Each path below is one point turned by a fixed rotation once a step. After each direction that follows a path, write how fast that rotation turns it, in degrees a step (0 if it stays still).
Each turn is a multiple of 5 degrees from 10 to 175, or 0.
Each row of a path follows its step; steps can be skipped.
Path 1:
step 0: [-43  11  15  13  54  16   3   3 -75 -16  19  54 -10  14 -16  11   8  -9
 -30  39  23  25 -10  75 -15 -23]
step 1: [ -5   2  24  32  28  33  14  -5 -36 -30  11   3  29  15   8  16  11  49
 -77 -13  32  -1   8  82 -30 -28]
step 2: [-18 -20 -12  -5   1   3   6   5  -9 -43  60 -23  44 -22  -9  -9  11 -19
 -71 -31  51 -16  49  57 -14 -25]
step 3: [-51 -12 -56  -5  21  16  -1   7 -62 -23  60  29   7 -28 -10   0  10 -58
 -17  11  19  17  38  56 -10  -8]
step 4: [-26  25 -27  36  15  59 -13  21 -69 -20  13  36 -10   9  19  27   9  15
 -13  14  14  15   9  90 -29   8]
step 5: [ -1  34  21  11 -23  23 -18  23 -29 -28  28   0  33  11  22  16   2  30
 -47 -49  32 -25  30  96 -12   2]
step 6: [-24  -1  -7 -33 -21 -11   6  -1 -44 -17  67   0  50 -11  26   7  11 -38
 -31 -52  -2 -11  66  52  -1 -15]
step 7: [-22  -1 -57  -4 -11  36   4   1 -67 -23  41  13   0  -1  50  37  19 -47
   9  13 -18  21  59  42 -30 -12]
step 8: [  7  50 -13   8 -35  48 -40  23 -37 -39  -1   7 -24  24  45  38   6  -9
   4  17  21  -9  23  83 -32  -3]
step 9: [ -1  52  51 -51 -32 -14 -30  13 -32 -20  24   7  19  21  36  12  12 -17
 -16 -37  10 -33  17  83 -18  -9]
step 10: [-14  -2  24 -49  -4 -14  27  -7 -53 -15  49   2  35  26  64  14  34 -42
 -11 -16 -34   3  45  29 -39 -31]
step 11: [  8  -1 -24   4 -24  32   7  -6 -34 -59  18 -15 -15  41  67  16  17 -46
  -3  44  -5   8  42  25 -51 -43]
Directions:
[ -3   4   3  -8   7  11   1 -12  -2  21 -25   1  16  21 -13  -2   0   4
   8 -14  14 -20   8   9  -9  -6]	90
[ -5 -14 -22   2  13   8   4   1   2 -13  15  12   3   4  -6 -29   0  19
  -3  -3   1 -17 -17   4   3  -1]	25
[  4  -7  30   8   1 -11  19  -1  -5  -1   8  -2  13  10  14  -1  -2  18
 -15 -22 -11  -2   3  -4  14  -8]	85
[ -2   7   4  30  12   2   6  -9  -8   8  -1  -2   2 -10 -17  -9   5 -15
 -28  -2  14   5  -4  -7  -4  15]	20
[ 17  11  -2   2 -12   3 -18 -17  14 -11 -15  -8  -6 -14   4   7  -6  19
 -21  -8   2  -7 -14  14  -1  -6]	100
[ -9   2  -4 -17   8 -15  -4 -27 -18  12  -1  21  -1 -15  -3   1  -4 -10
  -2  -6 -20   4 -12   4   8  -8]	110
Path 2:
step 0: [ 19 -32  32  -6  12  -8 -33 -10  -2   6  -4 -10   4 -79  41   8  68   4
 -11  10 -11   3 -11 -34  27 -37]
step 1: [-38 -22 -22 -10 -29   8  17  24  13 -19  23 -10 -33  54  24   6 -10 -51
  24 -13  36 -70  10   1  -9  14]
step 2: [ -2   3  16 -29  39 -22  -8  30 -17  22 -18 -19  22 -24  -5   4 -33 -16
 -42  -2 -28  57  59 -50  -3 -23]
step 3: [ 31 -31 -24   1 -20   7 -32 -51  42   4  28   5  -7 -38  42   9  21 -34
  -7 -30  -7 -57 -36  -1  29 -13]
step 4: [-63 -25  26 -12   9 -21  29  61 -10  -7  -2 -16 -62   6  23 -23 -18  15
  24   5  20 -12  39 -28 -17   3]
step 5: [ 21  -7 -31 -23   3   1  16  -2  22  11 -22  -6  66  -3   6  34  31 -73
 -37   5 -27  19  29 -25  24 -25]
step 6: [ -1  -8  13 -27   7  -3 -77 -10 -20 -16  52  -3 -46 -29  37  -5 -25  -2
  12 -43  35 -34  -9 -10   5  -3]
step 7: [-11 -62  19  20  -8  -4  60  37  45  33 -37 -24 -23   5  -2 -12 -24 -22
 -20  26 -31 -15  23 -30 -13  -3]
step 8: [-22  41 -48 -27  17 -32 -14 -19 -15 -23  28   5  32 -23  50  20  55 -13
  -8 -21 -13  -1  32 -36  16 -31]
step 9: [ 14 -47  37 -41 -15  12 -14  22  20  12 -11  -5 -44 -11  -2  -9 -49 -54
  24 -39  50  -8  -5  17  31   8]
step 10: [-20 -49  -3  24  28  13  -6  28  -3  -9  15 -13   8  -9  23  16  22   7
 -58  51 -37 -12  28 -60 -34 -10]
step 11: [  9  50 -25 -21 -40 -50   1 -26  10  19   2 -28  -1   8  43  -4  -8 -51
  30 -52  -7 -37  18  -5  18 -25]
Directions:
[-10  10  -5   4  -4  -1 -17 -22  -8  -3 -22  -4   5  -1  15   7   2   0
 -11  10  -3  -3  -9   7  16 -31]	135
[-21  -4  11  15  -9  32  -3  11  14  -9   6 -12  -4  -9 -14  -7   4   7
   5   0   0 -16  -2   1  -3 -17]	120
[ -2 -16  -3 -13   9   2  -3   5   2   6 -27   2  -1  10   2   1 -18  19
   8 -13  13  -9  15  17 -16  -9]	140
[ 16  14  -6  -1  -2  16   5  -3  -9 -21   2   2 -34  15  12  -2   3  -5
   1 -19 -11   3   4   3  -8  -8]	145
[  9  -9 -22   2   0  22  14 -11  21  17  -7 -14   2  19   4   2  -2 -11
   1  -1   8   2 -15  -3  11   8]	170
[  0   5  -6  13   2 -15   9 -19  15  16   5  -1  -9 -12   1 -14 -17  20
  -4 -13 -25 -10  -3  -8  -4  -3]	90
[ 10  11  -3 -13   6  16 -14  -6   9  -3   2  12   4 -22 -18  10 -16   0
  -2 -18   4  13   8   0  23   0]	115
Path 3:
step 0: [ 56 -27 -14  10 -26  21 -36  39 -19  -8 -57  -7  17 -12  41 -18 -37  19
  -8 -29  17 -13  23  27   6  20]
step 1: [-14 -17  43   6  21 -26 -11  35   9   5  -4 -18 -34 -21 -22  18 -57  47
   2   7 -27 -44 -10  35 -23 -43]
step 2: [ 37  27  16  47 -48 -34  12  21  -5 -36  12 -21  38   8  13 -10 -25 -40
   5  -2   5 -16  31  12  10 -56]
step 3: [-23  14   2  -1  -8 -39 -20  -7  43 -20 -17  -1  17 -54  31 -12  46  29
  42  -3 -56  -5 -22  15  -4 -35]
step 4: [-32  24 -68  11   8  -2 -10  23  20   7  59   0  15  23  36 -24 -32 -40
  32   4  -8   4  -6 -12 -37 -24]
step 5: [-34 -24  19  34  -7  49 -43 -18   6   1  32 -16   0 -46  29 -29  37   2
  38  -6  48  25   0  17  13   0]
step 6: [ -2 -20 -28  45  16 -13   2 -29  31  23  41  48 -43  29  32  32  12  12
  -2   4  26 -53   3  13 -21  18]
step 7: [ 35  -7   8  -4 -48  56 -42  39  25  -3  10 -15  14  19  14  27  36   2
 -47  16  42 -11 -30   4  -7  -3]
step 8: [ 39  13  -5  52  29 -12 -20   5  55  19 -48   4 -45 -22 -30  30 -20  13
  -1  32  10  16 -32  -2   0   6]
step 9: [  1 -28  12  42  -8 -39   1  70 -14 -22   7 -20   1  -9 -22   5  20 -54
 -50   0  -7   1 -10 -31 -36  12]
step 10: [  0  16   0 -33   4 -28  22   5  19 -23 -22   7 -37 -58  -7  18  31 -58
   6  20  10  32 -10  54  22 -22]
step 11: [-53  29 -10  18  38 -21   6  24 -15 -16 -15  38   6  24  64  23   8 -17
 -36  -8 -19  50  16 -23  -4  -8]
Directions:
[-15  14   9  -8  -2 -18   2  11  12 -23   4   1  -4  -9   4  -3 -10 -14
   2 -17 -19  10   8  -6  17 -13]	45
[  5 -17  -7   0  -2 -10  -7  11   0  -7  -4  13  -7  -1   3  -6  17   1
   9  -7 -26 -23  10  -7  -8  27]	125
[-20  -8 -30   7 -11   4   2 -14 -19  -3   1   0  -2 -19   0  -7  -1 -14
  -9   7 -16  12 -12   9   0   3]	60
[  7  -9 -16  -2  10   9  -8  20  14  18  -2  -9   7  -9  -4  -8 -19  10
   7 -13  -7  24  -5 -16  -5   7]	90
[ -1  19 -16  16  -1  -3  17   6  -2 -14   7   7   7  11  -7  24 -16   3
  15  -5   4   4   3  11  -9  21]	160
[ -2   3   1   7  -9  -2  -8  -4  25  -6  16   4 -19   2  -3   2  11 -12
  -7   4  15   7 -25 -18   3  19]	25
[  3  12  -5   1   3  -2  15  -3  -1  12   3   3 -44  -2   0   1   1  18
  10   8 -12   4   2  -4  -8 -14]	155
[  5  -9  -2  -7   0  -2 -12  -7 -15 -26   8  -5   2 -13  10  21  -2  13
  -1   9   5   8   8 -27 -15  -6]	175
Path 4:
step 0: [-24  14 -31 -19  71  38  -9 -69  45  17 -16  14  -6   2  28  -8  -1 -28
  20   2 -23 -13 -16 -30  23  -1]
step 1: [-22   4 -27   5 -28  53  26 -25  -6 -58 -19  15 -34 -46 -17 -35  -6  18
 -22  -4  -3   6  -1 -47  39 -32]
step 2: [-42  51 -27 -32  47   1  46 -36   0  -9 -22   3  11  -8  -6  24  23  14
 -54  23  14 -40   3  -2 -24 -26]
step 3: [  6   4 -24   5  10  13  44  20 -41 -45 -26 -21  13  -3 -75 -18  38 -18
  24  -5  20  20   3 -16 -13 -48]
step 4: [ 26  38 -33 -11  26 -14  11  10  39   9  16 -45  29  55 -44   6  37  -3
 -39  17 -26 -14 -16 -40 -10  13]
step 5: [ 58 -18  -2  17  34  61   3  21 -22  11 -22  -7   3   5 -10 -24  14 -59
  12   4 -49  -6  26 -47   8 -19]
step 6: [ 24  30 -19  21  20  46 -12  -6  11  20 -28 -24 -19 -11   8  17  17  44
 -34 -11 -40 -30 -60 -28  40  29]
step 7: [  4   9   5 -22  51  62  -2 -26   4 -15 -33   1  23 -41  24 -34  -8  12
  43  31 -16 -31 -10   5  13 -55]
step 8: [-56  25 -63 -10  35   3   6 -18  29 -43   2  -5 -11 -38 -20  -6  26  21
   9 -40   3  11 -37 -24  41   3]
step 9: [-36  14 -12 -21   5  12  24 -32  29 -33  -4  -4  27  -5 -37 -22 -32 -20
 -32  24  -2 -31  31 -50 -20 -64]
step 10: [-22  31 -36  31  49  15  38  28 -24  -8  -9   5 -26  -6 -46  -1  46 -20
 -61 -18   1  27  15 -19 -17  -3]
step 11: [ 35  32  21  10   2  24  17 -23 -14  14 -50 -40  23  55 -68  -6   8  -5
 -14  31   2 -24 -24 -21 -12 -26]
Directions:
[  2   1 -19   2 -12   9   9  -5  -4   9 -12 -16   6  13   2 -16 -25 -10
  10  -7   3 -17  16  18   3  -9]	170
[ 32  -5  -8 -13 -13  -4  14  12 -17   0   2  -9   7  10   5  17  22  -3
   6   7  -6 -11   3  -4  -1   8]	45
[  2 -20 -16  14  13  15   9   2   1   5   5   9  -8  -6  13   6   4  -9
  18   3   4  14   3   0 -29 -14]	155
[ 13  -8  -5  -3  -8  19 -25 -15  13 -13 -15   2  -5  -8  14  -2  13 -14
  -7   8  11  -5  -9  16   6  12]	55
[  7   4   6  -3   2  11   8 -17  -7  14   1  11 -16   5  22  -7  -8  18
  19   8 -15   4 -10  -7  21   7]	55
[  4   6  -9  -7  -1  -6  24   3  21   9   1  -1 -14 -15  -4 -10   4   0
  -8 -15 -15   2 -10  19 -12  22]	170
Path 5:
step 0: [-30 -18  19 -15  13 -12  51 -25   8  14 -22   0 -20   3 -64 -21  -3   8
  23 -25  28  -9 -17  16   8  15]
step 1: [-33 -13   7 -17  -6  -9  39  -3   4  36 -21  -7 -34 -14 -18  -6  35  33
  33  -6  34  14  24  -6 -42  12]
step 2: [-18 -26  32  -4 -28 -18 -20  -2   6  27 -30 -11 -14 -53 -14 -17  17  39
   4  39   8  23  17  -2 -29 -13]
step 3: [ 10 -29  22 -22  -5 -21  -6   1 -25   6 -42  -6   8 -45 -33   0 -31  32
  14  33   9   7  -7  45  16  -8]
step 4: [  8 -21 -19  -5  22 -12  41  10  -5 -18 -22 -36  -8 -28 -61   8 -31   9
  21   1  33   1   9  29   0  10]
step 5: [-28  -8 -10  25  14   1  29   2  21  27  15 -53 -12 -36 -40 -15  15  20
  22 -18  36  10  25   8   8  -6]
step 6: [-34  -4  -6  11  -4   4  -7   4  -9  47 -28 -16  12 -49  -3 -32  22  45
   6  -2  28  36   5 -15  26  12]
step 7: [-24 -45 -20 -18 -16  -7  -8 -14  -5  14 -54  10   5 -50 -20  -7 -26  25
 -24   4  22  11 -23 -17  13   4]
step 8: [-30 -41 -21 -32   2  19  30 -10 -18  -1 -24 -14 -26 -38 -29  21 -27   6
  -5 -11  18  -3 -20  30 -10 -38]
step 9: [-31   0  -2   0   7  35  32   5 -30 -11   6 -51 -16 -26 -35 -27   9  30
   9  -2  16  13 -17  19 -40 -18]
step 10: [-23 -18  11  24 -21  15   0   6 -11  31  13 -27  17 -16 -33 -41   2  67
   0   4  22 -13 -18   5 -19  20]
step 11: [ -9 -35 -26  11 -31  21  -4  21 -14  42 -39   2  10 -16 -17  18 -24  59
   9  10  15 -18  15   1   0  24]
Directions:
[ 14   5  14   9  19   4  13  -2 -12  -4   8  -6   1   1 -12 -13  -5  -7
  11 -38   5  -3   0  -1 -14  -6]	80
[  9  -5  13   8   6 -22   0  10  22   4 -11  10 -17   3   0  -4   1  -5
  11   0 -10  22   5  24  -5  11]	25
[ 14 -13  14   3  -2  -2 -16   2 -11   7 -25  13   8 -15  11  12 -14   1
 -15  -9  -7   1  13 -10  -4 -15]	80
[ -9  17  17  10   1  13 -15   1  -4   0   7 -17  -5 -14   6 -15  18  -2
  -1  10 -15  18   5   2   1 -22]	100
[ -8   3  -4 -26   0  -5  -6 -21   7   5 -10   6 -22   5  15 -13  -5   0
  10  -8   6   8 -17 -15  -9 -16]	55
